Turns, then the turns between two rows, first turn first; the first pair answered:
Z367:
[-17.9 -15.3  24.4  23.5  -3.1  16.7 -14.8  -0.4  12.7 -11.7 -26.9 -35.4
   0.1  27.2  -1.4 -17.0  -6.5   7.6  18.8 -13.9 -17.8  11.9] => [ 10.3   6.9   1.8  -5.5   0.4  15.4  -5.3  -4.4  12.9   9.9  22.0 -42.3
   9.4  33.0  11.9   5.6 -26.5   8.7 -12.0 -25.7  17.2  11.9]
[ 19.2  25.2 -54.8   2.7   2.4 -34.3  31.5   1.2  13.4   7.5  -6.1 -18.0
  26.8 -30.0 -12.6   2.5  22.2 -28.9  -4.8  16.9  40.5  26.2] => [ -3.9   4.9 -38.1  19.2  -3.4 -30.9  16.7   8.2  12.2  -8.0 -47.2  -9.6
  21.8 -28.8 -22.8 -12.6  36.1 -25.4  23.5  18.4  11.8  25.3]
[  4.3   7.7   6.4  -0.8  -5.7   2.7  -2.9  -0.8  -1.1   4.1   1.8  -8.6
   8.4  14.5   3.7  10.2  -5.1   1.1   0.7 -13.4  11.7  -1.4] => [16.4  4.1 -4.3 -7.0  3.1  2.0  4.2 -8.2 -7.4  8.7 11.4  3.4  2.7 -7.5
  1.9  4.2 -0.7 -5.3 -2.3 -2.4 14.2 -5.9]
Z784:
[ 17.0   5.3 -23.1  21.1  20.8 -19.1   7.1 -12.1  19.8 -12.2 -11.6   6.1
   2.4 -25.6 -44.0 -23.6   8.4  13.1  -1.7  12.3 -23.4 -23.9] => [  7.3   0.9   6.0 -29.6 -12.5  -1.9  12.1   9.0 -27.8  30.8   1.2  27.9
 -13.9 -35.2  16.9  -1.7  22.1 -12.9   5.4  26.1  27.9  15.2]
[  7.3  -2.6   9.8 -16.5  -4.4  -2.2  20.2  15.6 -39.4  24.2   8.1  21.8
   1.8 -15.0  -6.5  16.7  10.0   8.0 -25.1  -6.2   8.0 -15.8] => [ -2.3  -4.2  23.0  -6.0  -2.4  13.1  12.2  20.9 -22.1  14.4   2.1   1.4
  12.3  20.7  -7.1  24.1 -12.8  21.6 -27.5 -37.7   1.7 -18.2]
[ 12.8   9.7 -14.0  -8.3   4.0 -15.5  20.9 -10.0  24.6  -8.2  19.0 -11.0
   9.3  16.6 -15.6  -7.1 -31.7  11.8 -21.9  -2.0   8.0 -22.2] => [ 24.8  10.9 -13.5 -23.5  -2.2 -19.7  29.2 -13.8   0.6   8.6  24.5   5.3
  -4.5 -14.7 -10.9  -9.1 -18.1  -8.2 -26.2  14.4  23.7 -10.6]
[ -0.8  18.2  -3.9  19.9   3.8  17.0 -15.3   9.1  17.8  -2.8 -21.7  -3.0
   3.2  19.2 -16.9  -1.9 -13.6  10.3   1.7 -10.9 -23.4 -10.3] => [  9.9  12.4 -24.1   1.0   7.5  -1.3   1.2  -3.8  -2.4   9.0 -16.0  24.1
  -3.1 -23.3 -23.6 -11.4  13.4  -4.9  -0.2  22.7  -5.7  -6.0]
Z451:
[-23.4  -6.9  13.0  37.8 -21.6   9.2 -15.4  -8.4  34.0 -10.4 -13.8  -7.3
   2.3  23.5   1.2  29.1 -10.3  10.1   6.2 -17.6  -3.6  -8.1] => [-16.4  -7.7  -3.7  42.2 -17.1  -5.4  -4.4 -13.5  37.6 -10.1 -15.5  -6.8
   1.1   8.9 -15.8  16.5  -2.9  11.9   9.4 -10.3 -12.2 -16.5]
[-40.3 -33.4  12.1  21.7  -3.6   1.0  -2.6   8.8 -18.9  -9.0 -48.1  13.3
  -4.8 -23.6  -2.5 -33.4  18.7  -6.8  39.5  22.2 -37.8   8.6] => [ -0.2 -19.0 -34.6  16.1  23.1 -22.6  15.1 -22.9  -5.4  -1.9  -3.6   5.6
   1.0 -44.1 -42.0 -43.6   9.0  -1.5   3.1  32.0 -21.0 -22.5]
[-16.8 -25.0  -5.1  11.9  -2.6 -11.6   4.7  -0.2   0.8 -13.4 -30.0  13.9
 -26.0  -9.1  17.4 -15.3  16.5  -0.9  26.4  21.3 -27.7 -13.0] => [ 10.4 -13.9 -37.7   8.1  11.6 -27.0  14.1 -12.3  11.8  -8.3  -1.1  10.9
 -21.1 -27.2  -4.8 -16.3  15.1   2.9   0.3  26.2 -13.4 -27.0]
[  3.3  -0.4   8.9   9.2  -0.6 -54.4 -21.1   6.3  26.6   3.8 -17.3  -6.7
  25.1  18.1 -13.1 -20.0  -5.2  19.0   3.1   8.0 -17.7 -19.2] => [ 18.1  15.5   1.9   6.0   0.5 -56.2 -14.6   1.5  30.4  15.1   1.5  -8.2
  28.5  19.0 -12.1 -11.9 -13.4  19.1 -11.2   1.0  -0.5 -21.1]
Z950:
[-19.9  -2.3  -1.0  24.2  18.6  15.6 -18.3 -45.5   3.0 -13.2  -0.2 -22.5
  -4.6  22.7  -9.9   3.9 -30.5  13.3  -2.8 -39.5 -32.6  -8.0] => [ -3.7  12.8   0.8  -2.1  14.6  18.2 -10.8 -35.4 -10.8  12.4  26.7 -15.8
   1.4  22.2  16.1  20.1 -33.9   3.0 -22.5 -41.1  -2.1   6.1]
[ 13.4   5.1  -2.0 -31.3 -15.3   9.1  10.1   5.7 -18.9  29.9   3.7  18.0
 -21.4 -24.3  31.3  -2.8  11.1 -22.4  -5.1  15.0  21.6  29.8] => [  1.1 -13.4   3.8  -1.9  -9.7  -2.2   7.0   4.1  -6.7   8.2 -31.2  20.9
 -22.2 -38.6   5.0 -18.9  29.6 -15.1  20.9  29.1  -9.0  17.5]
[-17.6 -21.4 -11.2  34.4  -5.5 -28.5   5.4  18.7  11.9 -29.3 -46.9   5.2
 -22.1   3.8 -15.6 -36.2 -10.4  -4.2   8.2  37.8 -36.1  -7.7] => [ -2.9  -4.6 -18.7  39.4   4.8 -23.6   3.9  16.0  37.2 -28.8 -18.9 -21.6
  -5.5  41.5  -5.5 -16.4 -40.3   5.9 -10.9  -0.9 -34.6 -11.9]
Z534:
[  0.8   8.0  19.1   1.0  11.5  -1.7   7.3  38.0   1.1   3.5   0.5   3.7
   7.3  -0.4   2.6 -17.0  22.4  -9.1   2.0  16.7 -47.3  -5.7] => [  4.1  18.2   8.4   3.1  17.3  -2.9   8.8  39.6   9.1   0.2   4.8   2.4
  15.8   9.3 -10.7 -21.3  13.6  -4.6  -4.7   6.6 -52.7 -10.7]
[  2.3  -1.2   3.8 -12.5  -4.1   5.5  12.7  -0.5 -17.4  24.7  -3.7   7.7
  -2.4 -18.7  11.1  -7.3  21.5 -15.6  -1.9  17.3  11.4   1.0] => [ -1.4  -5.5  -2.9  -1.9   3.7  -5.4  10.3  -3.0 -16.4   5.4 -11.1  11.3
  -4.3 -21.7  -0.2 -16.1  22.5 -12.0   7.3  20.9   1.3  -6.4]
[-16.1  -6.1  15.7  26.7   9.7   8.8  -7.9   1.4  18.9 -18.4 -34.9 -11.5
   7.6  21.9 -11.2   1.2 -10.7  18.7  15.0 -13.1 -29.5 -11.1] => [ -5.9   4.2   5.5  18.0  12.1   9.9  -7.8  -1.6  24.4 -16.3  -8.9 -20.7
  18.7  39.5  -8.1  10.9 -23.8  25.1   0.6 -24.9 -18.0 -15.8]

(two turns a pair)
[-17.5 -26.3  13.2  36.0  -7.0 -18.0 -33.6  -3.6  40.2 -22.1 -25.4 -42.7
   8.3  24.6 -19.8 -20.5  -6.4  15.5  38.6 -22.7 -39.8   0.3] => [ 39.5  -3.1 -45.0 -15.9  -0.9 -41.1   5.5 -31.4   3.9  18.2  43.3  -7.5
  -6.4 -45.3 -25.2 -21.8  23.7  -3.8  -1.7  30.8  16.4  -3.3] | Z784 Z451
[-48.0  -0.1  28.3  -6.2 -27.3  24.2   7.1  14.6  23.6  -7.4 -23.0 -16.0
  11.5  48.5  19.8  19.3  17.5  14.1  10.1 -68.2  -8.2   5.1] => [-31.0  11.6   6.3   5.5 -11.3   8.9  13.1   5.3  41.7 -16.6  -9.3 -29.8
  25.7  54.1  -4.0  21.3   4.3  21.3  -6.6 -76.1 -11.8 -13.7] | Z451 Z950
[-12.9   6.2  32.1  20.7  -2.2  14.5 -16.5   3.0  28.1  -6.9 -19.9 -13.0
   4.6  36.6  -5.6   1.3 -21.7  12.9  -2.1 -35.8 -27.8  -5.7] => [  5.5  21.4  19.7   4.7   4.9  12.5 -10.2   0.5  24.3   4.0  10.9 -20.1
   8.6  39.7   2.9  10.9 -33.3  13.2 -31.4 -42.8  -6.9 -10.2] | Z451 Z950
[-31.0  -7.3  33.1  -8.3 -22.8  23.1 -11.0  28.8  -9.8   1.3 -20.4   7.7
  -3.7  14.0  43.2  16.1  -9.1 -12.2  15.0 -20.5   4.8  24.2] => [ -0.3 -14.2 -23.8   6.1   1.6 -17.3   4.3 -13.1 -11.6 -14.7 -22.3  25.8
 -18.4 -47.1 -18.0 -20.1  32.2 -17.4  16.4  40.7  -9.5 -11.8] | Z784 Z784
[-20.6   8.4  50.5  33.8 -28.1  13.9  18.5  40.0   0.7 -10.7 -26.2  -7.5
 -15.2  25.9  49.3 -17.1 -37.9  -1.5   9.4 -10.2 -10.6   8.5] => [  4.0  -0.7  11.4  20.4 -13.3 -16.6  44.6  13.2 -21.6  -4.5 -23.6  30.7
 -24.3 -42.3  19.1 -42.0   5.1 -12.0  11.7  49.9  -5.4   0.9] | Z784 Z784
[  5.6  -6.3 -22.6 -21.5  -8.6   4.3   0.3  21.0 -14.2  15.8   5.7  17.1
  -9.9 -41.6  20.2  15.3   1.9 -40.0  -4.4   4.9  36.1  11.3] => [-21.9 -23.7   3.5  -6.8 -17.2  13.7  -7.2  36.0 -12.5   0.0 -30.1  13.3
  -8.9 -30.7  22.8  10.2   2.3 -30.3  20.5  -6.7  13.1  18.1] | Z451 Z367
[-28.2  -9.9  25.7   1.9 -18.9  12.1  -0.2  11.8  -9.4 -11.0 -40.1   4.2
  -9.9  -1.5  10.4  -4.4  26.2  -9.2  16.5  -7.9 -22.3  14.2] => [ 19.8  15.0 -34.0  -3.6  11.8  -9.3  25.9 -16.4   5.8  -5.9  13.5  -2.6
   3.2 -16.9 -31.1  -5.7  16.1   0.1 -27.1   1.2  -2.8 -18.1] | Z451 Z451
[  2.5  16.5  -3.0   5.6   5.1   4.6  -2.1   7.1   3.7   4.6  20.7 -15.8
  14.6  23.9  16.7  23.9 -22.9   5.4 -13.7 -24.4  16.0  -3.0] => [-24.7  -6.1  11.5  24.9   7.9  -7.7 -13.3   7.3   8.2 -18.7 -33.5  -4.8
   0.5  11.3   2.1  -2.0  -2.9   9.0  19.2 -11.3 -19.5 -13.1] | Z451 Z451
[ 24.2 -19.4   9.0  23.8   2.6 -26.7   0.7   7.5   2.0 -28.2 -13.2  17.4
 -13.7 -23.1 -28.3 -23.0  14.7   5.2   4.3  11.3 -16.1 -12.9] => [ 25.4 -15.4  21.5   1.9  -7.5 -20.6  -1.7  16.1 -24.6 -12.5 -14.4  34.5
 -18.3 -34.2  -1.3 -14.3  25.3 -11.0   6.7  18.8   3.1  11.8] | Z784 Z451
[ 22.4  -7.4 -44.0 -23.5   4.6  -3.3 -13.3 -13.1 -13.5   5.5 -16.4  20.5
   1.2 -47.0  11.7  -1.6  28.8  10.1  13.0  62.3   6.2 -10.9] => [ -6.4   6.1 -18.1  10.3   9.2  20.7 -29.8  -0.2  47.2 -24.4 -26.0 -26.1
  27.9  32.9  13.1  14.3 -21.5  40.2  12.6  -8.7 -25.8 -22.1] | Z784 Z784
[ 11.3   8.0  27.7   6.2 -16.8  35.0 -19.9  44.2  -0.8  18.2  -1.9  -7.2
  12.3   2.2  12.9  17.3 -32.4  -4.5 -20.1 -34.2   0.0   3.7] => [ 22.6   3.3  20.5 -11.6 -27.0  29.1  -9.8  35.9 -24.8  33.2   1.3  10.4
  -0.3 -30.9  19.6  18.4 -12.4 -14.6 -21.5  -2.1  19.0  12.0] | Z950 Z367
[ 15.1  -4.7   1.7 -22.9  -6.8   1.7  12.2  -3.3 -33.3  11.8  24.0  13.8
  -9.8 -40.2  29.1  -4.1  18.8 -13.3 -10.8  22.2  35.0  19.7] => [ 25.5  -5.5 -17.4  -6.1  12.3 -13.3  19.5 -16.9 -19.2  -4.0  18.9  11.0
  -8.8 -50.1  -7.3 -22.2  22.3  -6.1  -8.1  35.0  17.4   0.7] | Z950 Z451
[  7.8   7.8  17.8 -39.6  -8.6   9.7   8.6  17.6 -22.2  33.4  29.7  -3.4
  -4.3   0.8  45.5  25.7 -18.2 -16.7 -15.8  -5.7  34.6  27.6] => [-10.8  -0.1  19.5  16.9   6.5  10.0 -10.8  15.4  29.0 -18.3  -8.8 -35.4
  17.7  47.3   5.8  14.1 -43.4  19.3  -8.2 -38.0 -16.3   2.4] | Z784 Z451
[-18.3  10.4 -11.2 -21.7  -4.9   4.4  -3.7  -7.8  15.8  -3.1 -25.1 -16.9
  -6.2 -10.1 -18.2  -4.1  22.4 -17.1  39.7  27.5 -20.2 -13.0] => [ -7.3  30.8 -11.6 -49.3 -12.2  16.5  -2.0  -5.1  -2.4  18.2  10.5 -18.2
  -5.5  -2.3   5.4  15.1   9.7 -26.5  14.7  25.2   9.1   0.2] | Z451 Z784
[  5.4  -7.5  17.5 -28.7   9.4   4.0   4.2 -14.1   1.8 -26.7 -59.3  22.4
 -24.0 -59.3 -20.7  -1.9   9.2 -22.5  14.1  33.4  -1.8  11.3] => [ -0.8   8.8  45.8 -48.8  -3.5  34.7  -2.9  13.3  -0.4  -9.1 -30.7   3.8
 -14.1   3.5  24.7  42.0 -29.1 -27.0  -6.2 -14.5  23.5  33.5] | Z784 Z367
[  9.6 -43.3   8.6 -21.8 -15.1  -0.7   4.8   7.9 -39.5  21.1   0.4  32.7
  16.2  -9.8  33.4  20.2  16.9  25.1   6.4  -2.5  38.2  16.3] => [ 21.5 -42.5 -19.3  18.0  12.7 -25.2   9.4 -15.3   8.3 -17.9 -15.2  22.3
  26.1 -14.0 -18.0  -2.5   8.9  55.1   7.6  -0.6  -6.1 -22.8] | Z784 Z784
[-39.9   5.1  -7.1   4.2  -9.0  -5.9   6.3   3.1 -11.7  -9.9 -23.3   9.7
 -21.1 -10.5  21.2   5.8  20.9   5.5  28.4  14.5 -21.8  22.6] => [-30.4  -0.4 -17.2  12.0  -4.1 -13.9  11.5  -3.0  -7.0 -16.6 -22.5  10.5
 -18.1 -19.7   5.0  -1.5  25.7   5.6  20.4  19.2 -23.6  11.3] | Z950 Z784
[ 34.0 -17.0 -21.7 -26.4 -35.2  -5.7  30.3 -14.1 -22.6   4.7  15.5  17.4
 -22.9 -29.2  17.6  -1.7  43.0  -3.0 -18.7  29.1  30.4  30.0] => [  2.3  -7.4  18.7  -0.2 -39.8  26.3  -2.5  19.3  24.5 -15.6  -5.3 -28.6
   5.5  50.8  39.0  23.7 -12.6  21.8 -12.2 -40.3   1.7  29.0] | Z451 Z784
[ 17.9  18.0 -26.4   1.0   7.9  -9.7   3.3 -24.1  12.1   1.7  26.2  -0.9
   4.3   6.1 -10.1  -2.4  -9.0  -2.0 -13.8 -17.5   8.6 -20.6] => [-16.9   4.3  25.1   6.5 -16.7  12.2 -11.5   7.9   0.1  -3.1 -12.6   3.8
  -1.5  29.4  28.9   6.2  -7.8 -13.4  13.2 -26.0  -5.4  10.8] | Z451 Z451
[ 26.7  15.8  -8.1 -14.2  13.4  -3.8  42.3  -9.1   8.9  -5.1  40.7  -6.0
  36.5   8.5  -9.0  20.9 -11.4  42.4  -3.4  -0.2  17.9 -19.1] => [ -2.2 -20.6   0.4  16.1  10.2  -7.9  30.5  -6.2   7.8 -25.0 -22.1   3.1
  22.9 -17.8 -21.7  -5.8  16.7  40.8  41.7  27.9 -24.8 -13.8] | Z367 Z367
[ -6.8   0.9 -36.5  15.6  23.8 -23.9   1.1  -3.6 -25.5   3.8 -17.1  23.9
 -14.5 -30.1 -14.9 -28.8  25.7   6.7   7.9  46.5  -7.0   2.0] => [ -1.8  24.5  -6.8 -17.0   8.3   8.0  -6.8  17.2 -32.0  31.0  30.2   5.0
  -1.0  28.4  41.2  22.2 -18.7   3.4 -29.6  -3.7  31.8  29.7] | Z451 Z784
[  6.2   4.4   8.5 -18.3 -19.9  13.8  -2.1   4.1 -16.7  11.5   4.1   3.6
  -2.5   9.1  26.5  20.0  -7.2  -9.0  -5.4  -0.2  25.5  12.6] => [ 22.5  13.6 -21.9  -4.4   6.1   0.9   2.0 -13.1   8.5   1.4  20.6  -6.7
   9.4  13.0 -11.8  12.2 -15.1   5.3 -22.0  -4.1  19.5 -11.7] | Z784 Z367
[-13.5  -4.4   5.4   3.3 -12.4  -1.8   1.3  -4.9 -19.2  -1.4 -23.0  24.4
 -12.5 -29.4   6.5 -20.1  23.0 -14.8  20.8  23.5 -12.4  10.1] => [-10.0   4.5  12.1  -8.8 -19.6   3.9   2.8   0.8 -29.8  12.5  -7.7  26.5
 -12.8 -21.0  27.7  -6.5  18.8 -21.4  11.0  18.6  13.5  18.9] | Z534 Z784
[-24.1 -24.3  31.9  16.0 -12.6   1.7  -7.7  23.8  -9.8 -33.5 -45.8  -4.6
 -23.0   8.8  10.7 -26.0  23.3  11.5  21.3  -1.2 -38.8  -1.0] => [ 27.5  23.5  -6.8 -31.3  -2.0   7.6  15.8  10.2 -14.0   8.4  54.9 -20.0
  -9.8  19.5  30.3  14.6  -7.8   7.1 -47.4 -17.3  26.2  -2.3] | Z367 Z367
[ 13.2 -16.2  -7.8  18.4  12.7  -7.4   1.1   5.3  -7.1 -10.3 -63.6   4.1
   9.1 -27.8 -44.2 -31.2  34.8   7.1  27.2  17.2 -27.6 -12.2] => [-12.6 -14.2  40.0  10.3 -13.3  25.9 -17.0  44.7  -9.6  -1.8 -59.8 -16.1
  15.2  27.2   5.5   3.4  11.6   6.3  30.6 -29.2 -14.8  22.9] | Z784 Z784
[  8.2  21.9 -13.2 -30.1   4.1  -1.5  18.8   6.1 -10.0   9.5  39.4  -4.0
   8.5  13.1   5.2  14.3 -21.2  -7.1 -19.7  -0.6  22.0  10.7] => [-14.5   3.7   2.0  12.3  16.1  -5.8   4.5   3.0  17.7 -23.4 -11.5 -18.9
  14.7  33.6 -21.1   1.5 -23.1  10.3   2.6 -15.9 -24.7 -10.6] | Z451 Z784
